One turning vector, and how many ticks it has turned
The counts run from 0 to 598.
-1.06 1.85 0.93 2.25 -1.99 -1.63 -0.15 -0.39 4.38 1.44 -4.24 2.04 -1.25 -0.82 -3.87 -0.99 -0.43 -1.29 -1.59 5.02 2.24 1.64 -0.15 -1.22 -2.22 -3.22 0.05 3.33 -0.25 -1.81 -0.35 -1.36 0.56 2.82 -0.82 -0.36 -1.66 1.38 3.25 0.96 -0.42 1.81 -1.34 -3.43 0.26 0.26 -2.89 -1.46 2.74 1.60 -5.00 0.37 1.24 -1.57 -0.19 1.47 -0.17 0.18 1.72 -> 423
-1.12 0.40 -3.73 -1.92 0.82 1.67 -1.34 1.23 3.61 1.71 -3.08 2.14 -2.66 -2.56 -1.32 -2.06 -1.33 0.19 1.30 3.01 -0.96 3.35 -1.14 0.15 1.97 -1.71 1.87 4.71 0.83 1.18 2.48 1.00 3.14 -3.20 -0.33 -3.38 1.59 -0.23 1.21 2.83 -2.52 0.72 0.42 1.87 0.69 2.99 -3.74 -1.05 -2.56 1.92 -0.92 0.11 1.24 3.33 0.20 -0.76 0.05 -0.55 0.20 -> 511
1.07 0.79 -5.05 1.09 -2.98 -0.50 0.02 -0.78 4.61 -2.08 -3.11 1.24 -1.45 -1.64 -2.13 -1.16 1.59 0.09 1.14 1.49 -2.20 0.84 -1.62 -1.84 -1.88 -3.59 2.96 4.11 -0.92 1.73 3.01 -1.07 2.07 -0.34 -1.37 -1.86 0.11 0.81 1.02 -1.91 4.48 2.92 -0.98 -4.41 -1.66 0.48 -4.32 -0.47 -1.44 0.93 -1.62 -0.29 0.67 -0.75 1.27 1.83 -0.11 1.19 -0.07 -> 153
2.26 -0.53 -4.68 0.71 -0.37 0.46 0.19 -0.21 4.92 -1.44 -1.09 0.96 -0.09 -2.03 -2.89 1.21 0.92 -0.77 0.81 3.09 -0.78 1.27 -1.48 -0.38 -1.68 -3.99 2.92 5.89 0.90 -1.65 0.12 1.14 1.16 0.67 -1.16 0.12 1.21 1.45 1.10 -0.81 3.46 1.73 -1.51 -4.88 0.90 -0.62 -3.48 -1.35 -1.32 1.21 -0.11 -1.73 0.35 -1.57 -0.15 2.86 3.12 0.61 1.86 -> 560
-1.50 1.95 0.11 -2.84 -0.63 0.56 -3.30 -0.05 0.49 2.07 -1.65 2.19 -1.75 -1.28 2.15 -2.29 -0.71 -0.46 1.34 2.47 -1.77 3.06 -2.00 -2.29 1.50 -2.97 -1.76 2.72 -2.53 3.75 -0.59 -1.04 2.55 -1.25 1.40 -2.57 1.91 0.33 0.07 1.01 0.10 3.95 -1.01 0.31 0.09 2.34 -1.64 -2.12 0.60 2.11 -0.37 -1.53 3.02 3.95 -2.42 0.45 -2.05 -3.70 4.17 -> 335
0.42 -0.24 -1.98 -0.63 -2.84 3.72 -3.20 -2.06 1.72 -1.81 -1.17 1.01 2.02 -1.43 -0.29 -0.20 4.17 -2.23 2.10 1.40 0.14 1.51 -2.63 -1.08 1.49 -1.37 4.00 4.30 -0.68 3.75 -0.40 -0.91 -0.12 0.30 -1.13 -1.40 0.21 2.39 -2.16 -1.23 3.47 3.33 2.14 -2.78 1.14 0.00 -0.67 -4.73 -0.88 1.34 -0.13 0.49 1.32 2.03 -2.04 2.89 0.80 -0.10 1.18 -> 79
-1.56 -0.57 -0.91 1.50 1.80 2.19 0.39 1.73 0.36 -0.34 0.21 3.36 -2.73 -1.68 -1.18 -0.26 1.03 -0.66 1.97 2.27 0.27 3.69 -2.05 2.83 3.21 -1.41 -0.09 0.97 0.62 -3.64 -1.45 1.07 1.27 -0.89 1.38 -3.99 0.84 3.06 2.32 2.22 -1.93 5.19 0.46 0.81 4.30 0.84 -1.78 -3.77 -0.95 4.04 -1.93 -0.52 1.47 2.18 -2.07 0.95 0.24 -0.45 2.01 -> 210
0.83 0.51 -1.50 0.24 0.63 0.11 -0.15 0.24 4.98 -1.21 -2.53 1.81 -0.42 -0.95 -3.10 -0.38 -2.11 -1.53 -0.34 3.11 0.04 1.71 1.01 1.15 -1.00 -2.28 0.78 7.37 0.49 0.13 0.25 -0.35 1.95 0.09 -2.07 -1.16 -1.07 3.40 3.38 1.24 -2.37 -0.72 -0.18 -2.02 -1.62 3.51 -3.92 -1.86 -1.50 0.73 -3.46 -1.12 1.40 2.56 1.37 1.78 3.08 1.59 1.52 -> 103
-0.06 0.56 -2.12 0.12 -1.33 2.50 -1.62 -0.04 4.21 1.78 -4.02 0.14 -1.73 -1.19 -3.48 1.10 -0.78 -2.19 0.56 5.63 2.09 2.70 -1.36 -1.31 -1.84 -4.18 3.15 4.32 0.55 -2.20 0.40 1.78 0.44 1.28 -1.95 0.01 1.34 -1.29 1.14 0.44 1.34 0.60 -0.06 -4.41 1.60 0.76 -0.25 -1.45 1.64 1.59 -1.03 0.95 0.88 -1.67 -1.77 2.20 1.63 0.87 1.65 -> 341
-0.24 0.93 -2.83 -1.50 -2.76 5.11 -3.10 0.92 1.78 -2.46 -2.63 0.52 0.26 0.11 -0.31 0.42 3.09 -2.53 2.90 3.30 0.46 2.88 -1.80 -0.27 1.76 -1.01 2.71 4.59 1.73 2.42 -0.44 -0.40 -0.55 0.81 -0.04 -1.88 0.83 2.88 -1.91 0.14 2.30 3.81 2.64 -3.47 1.17 1.58 1.10 -3.80 -0.74 1.54 -0.18 2.38 1.08 0.89 -1.37 1.99 0.81 -0.42 1.30 -> 40
-1.04 0.43 1.28 1.14 -3.24 1.78 -1.55 -1.04 2.51 -1.20 -2.05 1.31 0.28 -0.79 -3.31 0.32 3.24 -2.97 1.34 3.30 3.60 1.92 -2.09 0.63 1.47 -0.17 3.25 2.46 1.89 -1.22 -2.13 -1.18 -1.43 1.92 -0.56 0.00 -1.87 2.88 1.02 1.45 -0.28 2.99 1.48 -2.74 4.56 -0.81 0.08 -4.21 2.31 3.74 -3.39 1.33 0.72 -0.44 -2.27 2.45 -0.12 -0.48 0.97 -> 169
-1.89 -1.45 0.63 -0.31 -0.30 3.27 -3.86 -1.59 0.62 1.46 -2.88 2.85 0.05 -1.99 -1.33 -0.19 0.67 -3.34 4.07 2.35 -0.62 4.00 -1.75 -0.55 1.13 -1.66 2.04 3.90 -0.71 1.46 0.17 -1.38 1.00 -2.39 -0.44 -0.75 1.85 0.75 -2.41 -0.50 0.25 3.15 3.32 1.26 -0.32 -0.22 -2.42 -2.90 -0.82 2.08 -2.91 1.68 0.61 4.34 -3.64 1.15 0.20 -0.18 1.68 -> 258
0.97 2.08 -3.15 -2.86 -1.47 -1.08 -1.44 -0.20 3.18 -0.91 -0.34 2.73 -0.70 -2.07 1.87 -2.38 0.03 0.80 0.58 1.33 -3.65 0.87 -1.77 -2.04 1.47 -1.60 -1.60 3.88 -0.61 3.70 -0.18 -0.39 2.26 -0.82 2.77 -1.70 1.36 1.55 1.36 0.27 2.50 3.01 -1.91 -1.56 -0.24 1.88 -4.82 -1.71 -0.89 2.12 -0.51 -4.21 2.45 2.03 -0.48 0.27 -0.99 -4.20 3.54 -> 155
0.40 -1.11 0.04 -1.41 -2.02 0.43 -3.08 -1.96 1.81 0.12 0.25 3.38 0.28 -3.94 -1.38 -0.73 1.86 -1.66 1.22 2.34 -3.90 -0.05 0.27 -0.01 -0.08 1.32 -0.76 3.23 0.12 1.39 -0.24 -2.98 1.60 -2.61 0.54 -0.75 -0.16 2.10 1.60 1.41 -0.50 2.31 2.29 2.55 0.16 -1.31 -5.39 -2.16 -0.02 3.20 -5.74 -3.12 0.72 3.42 -0.03 2.25 -1.04 -1.14 -0.43 -> 27
-0.96 0.59 -0.79 -0.38 -0.42 1.30 1.61 -0.32 3.67 0.64 -1.28 1.63 -0.88 -1.87 -2.88 -0.29 1.01 -0.59 -0.61 3.10 4.16 3.10 -3.16 1.00 3.25 -2.29 3.68 2.33 0.56 -3.54 -1.50 1.39 0.51 0.14 -0.67 -1.85 -1.02 0.75 4.03 1.56 -1.36 1.81 -1.58 -1.87 5.43 0.98 -1.88 -3.69 0.14 3.77 0.42 -1.02 2.51 0.65 -1.76 1.08 0.52 -1.98 1.92 -> 131
1.23 1.30 2.32 1.10 -1.41 -2.45 -1.41 -1.20 4.13 1.12 -1.50 2.37 0.76 -1.34 -1.41 -1.05 -1.66 -0.80 0.35 2.91 2.15 2.13 -3.16 -1.54 -0.55 -1.59 -1.54 6.23 -2.82 1.04 -1.94 -1.48 -0.94 2.77 0.69 -0.17 -0.96 3.97 2.77 0.06 0.57 0.30 -1.34 0.12 -0.17 -0.18 -4.55 -2.59 -0.21 2.84 -4.04 -0.48 1.48 0.10 -2.41 0.56 -0.01 -0.02 4.16 -> 56
-0.85 -0.07 -1.33 0.51 -1.58 2.62 -1.48 0.50 -0.05 -0.50 -1.91 2.00 -2.41 -1.70 -2.45 -0.91 4.23 -1.19 3.42 2.53 -0.51 3.34 -2.49 0.09 1.80 -0.47 4.47 1.41 1.49 -0.29 0.60 -1.22 0.86 -1.77 0.08 -3.85 0.12 1.91 0.21 1.27 -0.43 6.64 3.05 0.20 3.82 0.03 -0.50 -2.66 0.09 3.69 -1.70 1.40 0.75 1.94 -1.61 1.06 -2.24 0.81 -0.53 -> 289
-3.38 0.42 -1.72 -1.81 -0.40 2.52 -0.15 0.39 3.32 2.29 -2.75 2.46 -2.89 -1.65 -1.36 0.58 0.03 -0.29 0.40 4.79 0.91 2.66 -0.72 1.27 1.15 -2.96 -0.17 0.82 2.34 -2.44 -0.72 2.35 2.39 -0.14 1.47 -1.65 1.00 -0.94 1.92 4.01 -1.99 1.43 -1.47 -0.58 4.61 1.71 -2.67 -1.42 1.68 3.38 -2.99 -0.35 1.13 -0.24 -0.68 1.95 -1.16 -3.43 1.65 -> 421
2.60 0.42 -3.72 -0.24 -0.08 0.16 -2.76 -0.05 2.53 -2.25 0.18 1.76 0.13 -0.88 -2.23 0.50 0.41 -2.21 3.69 3.96 -1.01 2.30 -0.92 -0.83 2.17 0.01 2.29 6.65 2.95 -0.70 -1.69 0.46 0.46 1.17 0.90 1.81 2.72 3.47 -1.57 0.50 2.97 1.78 0.83 -2.99 0.65 -1.39 -2.63 -2.43 -0.60 3.10 -0.16 -0.12 -0.60 -0.61 -0.48 1.17 2.82 1.33 3.46 -> 189
0.49 -0.78 -3.30 -1.39 1.64 -0.14 -1.68 0.18 2.30 2.25 -2.35 2.27 -3.79 -3.34 -1.85 -0.80 -1.17 -0.77 -0.15 3.77 -2.81 2.58 0.90 -0.69 -1.71 -3.22 2.12 4.31 -0.73 -0.90 3.10 0.29 4.04 -3.19 -0.97 -2.60 2.56 -0.86 2.91 1.23 -1.64 2.49 -0.56 0.71 0.12 1.59 -4.28 -0.30 -0.07 1.10 -1.60 -1.73 1.95 2.74 0.62 0.41 -0.22 0.36 -0.23 -> 183
-0.21 3.16 -0.24 0.35 1.13 -1.32 -0.25 1.95 2.66 -0.26 -2.51 1.25 -3.27 -0.05 -1.94 -2.23 -1.09 0.05 -1.27 3.55 1.48 3.68 -1.40 -0.62 0.44 -2.54 1.85 3.66 -1.00 -1.15 0.08 0.45 1.15 0.80 -0.35 -4.07 -1.41 2.35 5.05 2.91 -2.06 3.80 -1.73 -2.11 1.80 4.02 -0.24 -2.37 0.32 2.65 -0.11 0.31 3.78 0.85 0.26 -0.60 0.03 0.74 2.10 -> 213
0.38 1.06 -1.23 0.67 0.24 -0.05 -2.73 -0.03 2.52 1.15 -3.64 1.58 -1.97 -2.34 -2.12 -0.87 -2.59 -1.26 1.68 3.85 -3.52 2.84 0.46 -1.19 -4.05 -3.16 0.62 6.27 -1.61 0.76 1.93 -1.97 1.74 -1.21 -1.82 -0.60 1.45 0.91 0.48 0.04 0.81 3.11 1.15 -1.07 -3.28 1.63 -4.28 -0.32 -0.09 0.62 -3.58 -0.41 0.44 2.27 0.44 1.38 0.23 2.27 1.37 -> 184
-1.63 1.51 -2.06 -0.59 0.61 0.00 -0.70 0.52 2.64 3.79 -2.99 2.96 -3.19 -1.64 -0.82 -0.58 -2.60 0.22 0.72 5.05 -1.67 2.36 -0.49 -1.15 -0.51 -3.72 -2.25 2.72 0.66 -1.06 0.33 0.68 2.51 0.04 2.34 -0.98 2.24 -1.53 0.70 2.74 -0.38 1.78 -1.96 -0.51 1.15 0.84 -4.42 0.61 2.38 2.25 -3.28 -1.60 1.30 -0.34 -0.50 0.98 -1.91 -2.49 3.72 -> 343
-2.32 1.02 -3.07 0.63 -1.67 3.51 0.12 -0.05 2.66 0.75 -4.30 1.97 -2.89 -1.84 -1.10 -1.68 2.11 -0.11 1.63 1.96 -1.24 3.60 -2.37 -0.77 0.52 -4.45 3.18 1.28 -1.14 1.52 3.75 -0.19 2.39 -2.06 -1.16 -5.20 0.28 -1.34 0.42 -0.08 0.57 4.76 0.96 -1.00 0.57 2.83 -1.60 -1.69 -0.95 0.38 -0.54 1.19 2.05 2.59 -0.53 0.74 -2.42 -0.34 -0.04 -> 332
2.52 1.42 -1.49 -1.41 -3.27 -0.88 -2.92 -1.54 2.79 -1.94 0.82 1.22 1.33 -1.81 -0.49 -1.20 2.56 -1.13 1.27 2.19 -0.38 0.65 -2.98 -3.09 0.86 -0.35 2.21 4.82 -0.72 2.70 -1.88 -1.13 -1.17 0.76 0.03 0.12 0.39 2.69 0.12 -1.98 4.28 3.58 -0.28 -3.74 2.57 -1.59 -1.62 -3.53 -0.01 3.19 1.77 -3.17 1.72 0.31 -1.27 0.48 -0.13 -1.42 2.83 -> 486
-2.05 -1.66 -5.01 -0.54 -2.52 6.49 -1.61 -0.10 1.83 0.14 -3.01 1.74 -0.60 -1.63 0.27 0.85 3.52 -1.43 1.99 3.22 -1.28 2.19 -1.79 0.13 0.42 -2.61 -0.38 0.54 1.78 1.14 1.22 1.21 1.96 0.36 0.60 -3.05 1.40 0.27 -2.21 -0.20 2.49 3.06 0.78 -2.17 2.16 1.56 -1.94 -1.98 -0.86 1.14 -3.48 0.75 1.33 0.27 -1.26 4.11 -0.33 -3.04 0.66 -> 121
0.55 1.97 0.44 -0.61 -3.58 -3.38 -2.39 -2.09 3.63 2.33 -2.96 1.75 -0.95 -1.81 -3.45 -1.18 -0.74 -1.69 -0.03 5.20 1.37 0.43 -1.00 -4.06 -1.46 -0.87 1.40 5.08 0.28 0.46 -0.97 -1.67 -0.45 2.78 -0.17 1.96 -0.42 0.97 1.56 0.26 1.12 0.92 -0.68 -2.41 1.37 -1.23 -3.25 -1.73 3.92 2.68 -2.83 -0.47 0.89 -1.13 -1.40 0.66 -0.97 -1.00 2.87 -> 345
2.59 2.88 -1.44 -2.20 -2.05 -1.46 -3.57 -0.90 0.73 -2.16 1.21 1.27 -0.25 -0.54 0.19 -3.06 2.17 -0.60 -0.46 2.91 -1.16 1.46 -1.35 -2.91 1.48 0.90 2.59 4.57 -1.29 3.11 -1.80 -1.90 0.99 0.55 0.30 -1.37 -0.47 3.69 1.89 -0.06 1.22 5.36 0.67 -2.93 1.14 1.11 0.44 -4.17 0.34 2.70 1.51 -2.27 4.27 1.87 -0.06 -0.27 -0.84 -0.05 2.27 -> 37
-2.38 -1.77 1.26 2.30 -1.30 2.47 -0.86 -1.13 1.21 1.12 -0.89 2.89 0.25 -1.98 -1.50 0.81 2.66 -2.72 3.17 2.11 0.02 3.30 -3.33 1.30 0.99 -2.79 -0.30 1.14 0.00 -2.01 -1.90 -0.41 -0.24 0.10 0.01 -1.27 0.65 1.87 -0.42 -0.65 1.33 3.71 1.16 0.00 2.92 -2.68 -3.18 -3.41 0.21 2.86 -4.79 -0.23 -0.28 1.56 -3.94 3.73 -1.16 -1.66 1.79 -> 129
0.36 -1.62 -2.48 -1.76 -2.67 1.34 -4.48 -2.77 1.72 -0.04 -2.22 2.54 0.94 -3.17 -2.05 -0.67 2.20 -4.02 2.47 2.49 -2.11 0.45 1.31 -1.22 0.25 0.61 2.76 4.75 1.76 3.09 0.59 -2.73 1.91 -1.90 -0.84 0.74 1.30 1.53 -2.08 -0.24 1.68 2.28 3.00 -0.36 0.16 -2.10 -3.83 -2.80 0.10 1.52 -3.77 0.56 -0.03 3.37 -0.31 1.93 -0.07 0.43 -0.59 -> 477
0.14 2.48 -0.91 -2.01 -1.86 2.25 -1.54 0.03 4.07 -0.11 -1.54 0.88 -0.95 -0.99 0.44 -0.76 0.60 0.41 -2.44 4.58 0.06 2.52 -1.46 -1.24 -2.27 -4.25 1.11 3.65 -2.12 1.04 -0.71 1.32 1.57 0.95 -1.74 -1.74 -0.23 -0.72 3.10 1.35 1.06 2.36 -2.31 -4.35 1.56 3.07 0.30 -2.69 1.99 0.77 1.67 -4.14 3.87 0.17 -1.04 1.35 0.14 -2.72 3.76 -> 84
1.49 -3.15 -2.88 -1.63 -3.13 2.71 -3.69 -0.64 -0.18 1.20 0.65 1.38 1.06 -3.84 -0.43 0.39 4.00 -2.57 -0.31 3.10 -1.31 2.20 -2.36 -1.55 -0.89 1.55 -0.07 1.07 -0.32 0.62 -0.56 0.03 0.92 -0.07 1.46 -3.29 0.95 1.73 -0.09 -0.47 0.83 2.91 1.53 1.05 4.00 -1.50 -3.15 -2.78 -0.64 3.22 -2.47 -2.24 2.32 -0.02 -1.38 2.76 -1.53 -1.87 -1.17 -> 238
